In the data rows, zero lies at 7.5, halfway between 7 and 8.
Some points:
  11  9  2  8  8  9  10  1  12  12  6  3
  1  1  4  4  6  8  9  8  10  10  5  9
  4  9  7  4  8  6  11  9  7  4  7  10
  11  11  9  10  7  8  7  6  3  5  4  6
  7  8  8  11  5  7  6  4  10  6  8  7
  2  6  6  8  11  9  10  7  7  8  7  6
  9  6  14  7  12  5  6  4  7  7  6  11
  7  8  13  5  4  13  10  2  8  7  3  6
  13  12  8  6  7  4  10  10  11  5  11  11
  5  8  7  5  11  8  5  9  9  3  8  6
  9  8  9  8  8  9  8  9  5  4  9  6
  9  3  8  8  7  6  6  3  5  7  6  6
  14  4  12  6  6  5  6  2  8  6  3  7
  10  9  8  7  6  10  7  5  12  6  10  11
  10  3  4  5  10  11  6  6  8  8  7  9
  7  9  6  8  5  8  9  9  6  5  7  5
  6  7  5  9  8  8  8  7  5  6  9  5
  9  9  5  1  5  13  10  8  7  3  9  4
  5  9  8  11  3  4  6  15  11  13  10  7
  7  8  10  11  9  8  5  8  3  6  10  5
  5  8  5  5  6  6  12  8  4  3  7  6
  8  3  4  8  0  9  10  8  8  10  10  10
  8  9  3  8  7  7  7  11  7  6  9  9
These points spread out most along one direction. Where along it does each point below lie, from 0 to 99? 50 is the average, and the first point above lies past it.
  7  9  8  7  8  7  6  10  7  10  7  8 >> 43
  5  6  6  9  9  7  8  2  8  12  10  9 >> 50
  6  13  9  6  8  6  5  9  2  6  10  9 >> 45
  10  4  8  5  7  4  11  10  5  7  5  7 >> 50
  6  10  7  8  8  7  7  8  8  10  6  9 >> 44
  15  10  5  11  10  6  10  10  12  8  8  11 >> 47
  10  6  8  12  9  10  7  6  9  6  10  11 >> 56
  3  9  8  10  9  7  7  12  9  14  14  6 >> 21
  6  10  9  8  7  4  6  9  8  10  9  7 >> 41
  6  6  10  5  15  9  4  7  9  10  1  8 >> 66
  2  7  11  8  6  7  2  10  4  10  5  5 >> 46
